In the rows, zero is written as 128.
Rows swapped in pairs by one turn or mirror: which row each one swaps with:
Sas: [128 145 142 111 116 139 121 143 127 136 123 153 122  88 145 151 146 134
 166 164 116 145  83 120 108]
Lapo: [134 116 119 121 105 126 124 122 110 167 142 140  98 166 136 161 125 139
 139 128 134 158 130 158 130]
kav: [118 119 101 156 154 147 101 104  92 151 126 130 100 139 120 110 139 131
 139 121 143 117 139 108 142]
pazi: [ 94 104 111  86 141 123 126 143 124 136  87 153 111 135 168 156 115 120
 130 162 140 110 124 115  94]
fazo: [111 151 141  97 119 151 129 125 131  86 108 126 106 122 136 106 141 116
 136 125 111 124 128  68 105]
rizef: [119 143  72 149 136 135 138 123 127 163 140 125 131 101 146 143 140  96
 143 105 129 115 159 107 122]
betil: [128 136 121 141  94 130 105  93 137 140 126 147  96 133 105 181 127 136
 145 135 142 139  93 107 106]
Dus: [109 115 121 114 147 114 143 134 160 137  92 123 107  69 133 134 139 100
 145 119 128 131 109  85 132]
Mep: [111 138 144 104 136 109 169 110 145  96 106 124 112 119 107 152 155 110
 137 125 131 100 107 108  87]
Lolo: [114 157 139 114 144 160 127 122 138  92 110 130 114 124 156  98 134 125
 141 125 111 138 133  69 127]
vubos: [113 132 118  83 125 135 145 122 143  95 100 133 100 128 183 143 119 136
 155 144 124 110 109  98  85]
tefu: [106 171 144 120 141 149 148 132 173 123 121 116 121 115 139 182 112 148
 146 117 146 132 119 134 109]
Mok: [114 125 123 104 105 132 120 136 153 145 129 102  99 177 121 111  88 116
 153 111 131 121 119 130 130]
Meras: [124 135 110 159 106 148 112 142 106 153 148 117 131 125 129  98 130 146
 127 119 128 144 149 146 103]
mogoz: [130 133 132  88 131 142 126 104 129 127 125 133  88 126 166 119 105 103
 140 153 132  87 107 160 114]
tez: [153  99  85 116 132 127 153 149 180 116 124 105 125 137 158 156 125 114
 155 121 125 125 119 111 123]
Vafus: [102 145 128 131 118 120  99  84 103 124 121 145 100 128 150 153 142 128
 147 127 141 134 107 139  76]
badap: [113 151 138 103 118 154 137 133 134  84 113 123 112 116 119  98 138 117
 138 124 100 127 124  73 107]
furab: [130 143 129 146 116 155 107 139 107 146 143 128 141 115 125 102 129 146
 117 126 125 123 168 139 133]
zolu: [155 157 120 135 163 107 107 155 114 157 116  97 121 122 125 152 125 114
 159 118 135 150 127 126  80]
gugem: [118  91 107 115 121 125 173 153 126  94 114 141 117 106 105 131 139 148
 135 118 102 116 130 107 109]
Rane: [133 111 117 120 143 121 161 136 173 125  93 131 107 102 131 146 137  75
 143 114 129 129 116  95 140]
deki: [109 140 135 102 115 161 136 124 124  82 112 121 106 122 117  89 136 110
 142 120 102 123 119  91 109]
naviv: [134 156 116 138 163 142 135 154 130 124 112 113 163 121 156 159 124 136
 157 146 122 140 103 139  88]
Pifa: [131 108 143  91 119 127 137 137 150 130 122 105  85 132 113 141  72 107
 130 135 130 110 108 134 125]
gaf: [139 112 105 143 116 133 140 121 126 134 136 116 120 165 172 141 150 128
 114 116 149 100 147 139 123]
Lere: [101 151 134  97 138 139 114 133 126 118 151  91 120  76 112 124 107 136
 132 106 123 110 116 136 139]
rapur: [121 143 131 141 112 147 111 145 113 141 140 125 143 114 130 109 128 169
 121 125 129 122 166 140 140]
gufa: [142 146 119 128  98 107 126 126 113 132 125 102 123 116 119 152 112 123
 170 102 109 159 132 117  79]
dun: [123 145 113 142 142 138 108 119 126 156 128 122 138 122 179 139 120 173
 162 137 145 120 130 146 125]
debul: [148 126 105 128 145 132  95 115 111 147 126 154 109 119 107 176 124 114
 158 126 133  96 164 132 141]
Nubu: [128 113 100 117 159 152 137 118 152 157 110  96 141 142 144 121 125 104
 154 127 163 146 125 112  89]
sogib: [108 117 110 117 129 116 137 152 125 154 163 126 132 107 150 106 139 122
 121 106 171 131 110 129 125]
der: [121 139 121  98 130 124 160 129 152 124 128 124  91 144 120 150 151 125
 175 100 125 164  84 110 114]
feras: [113 122 102 113 145 123 100 149 112 172 106 150 114 130 112 162 122 136
 125 143 135  98 167 124 123]
rusaf: [101 138 124 104 104 157 136 125 134  95 123 122  98 132 101  99 125 125
 141 124 109 125 102  93  93]
robam: [ 74 126 111 128 131 137 153 144 174 115 132 124 127 150 144 136 119 144
 131 118 149 131 100 153 108]
rupeb: [122 129  91 129 112 115 155 151 181 146 142 139 101 153 138 134 147 133
 126 113 155 136 114 128 104]
Guset: [141 130 110 126 142 124 110 135 119 160 113 156 117 127  96 176 126 117
 145 132 140 103 162 135 137]
gab: [119 137 142  91 147 111 182 141 139 130 133 117 116 111 112 143 134 136
 153  98 139 156 125 114 140]
gesok: [115 105 123 111 111 132 120 127 148 125 105 160 131 126 107 143 123 107
 156 122  97  73 113  97 128]
rar: [137  99 106 121 153 123 155 150 172 111 107 135 116 110 138 145 137  89
 152 113 119 123 129  94 140]
Foz: [133 136 137 129 125 144 134  98 134  88 111 116 127 130 115 164 154 143
 167 108 133  93  90 102 119]
ges: [ 99 138 111 117 161 123 129 124 141 158 119 128 127  69 146 143 123 152
 166 126 156 119 101 131 126]
Besiv: [163 127 105 113 128 128  87  92 124 138 131 129 106 135 127 175 127 130
 178 131 136  96 128 123 126]
zefab: [110 125 135 161 143 123 124 111 126 167 123 120 140 150 128 147 140 120
 113 142 162 111 137 149 133]
tos: [111 152 101  96 134 161 140 155 138 160 142 138  97 139 161 119 134 125
 134 167 144 126 121 131 124]
kebe: [137 147 136 120 118 144 122 140 113 123 140 146 132 107 147 121 118 169
 122 130 114 115 175 135 136]
Miv: [126 144 122 150 115 156 114 139  99 134 135 125 141 121 122 100 134 147
 124 122 119 132 168 150 124]
Notez: [145  98 132  85 111 133 128 100 131 138 113 132 130 106 102 152 107 137
 159 139 136 106 125 148  76]
mot: [125 117 155 106 134 112 119 119  88 153 116 143 109 165 128 157 129 112
 136 127 141 157 144 116 134]
mamo: [129 144 163 114 120 121 105 118 148 144 105 147  98 148 178 146 126 108
 132 124 148 122 135 140  97]
lerip: [ 98 121 134  98 119 136 112 131  89 111 132 151 129 129 104 165 129 124
 135 143 142 125  95  88  96]
Ref: [112 125 130 115 133 123  89 166 101 120 111 120 136 144 152 122 132 105
 112 130 108 140 137 105  97]

Swapped with rizef: gesok
Swapped with Besiv: tez
Swapped with Mep: zefab
Swapped with Miv: deki
Swapped with Dus: feras
Swapped with tefu: mamo
Swapped with tos: Sas
Swapped with mogoz: naviv

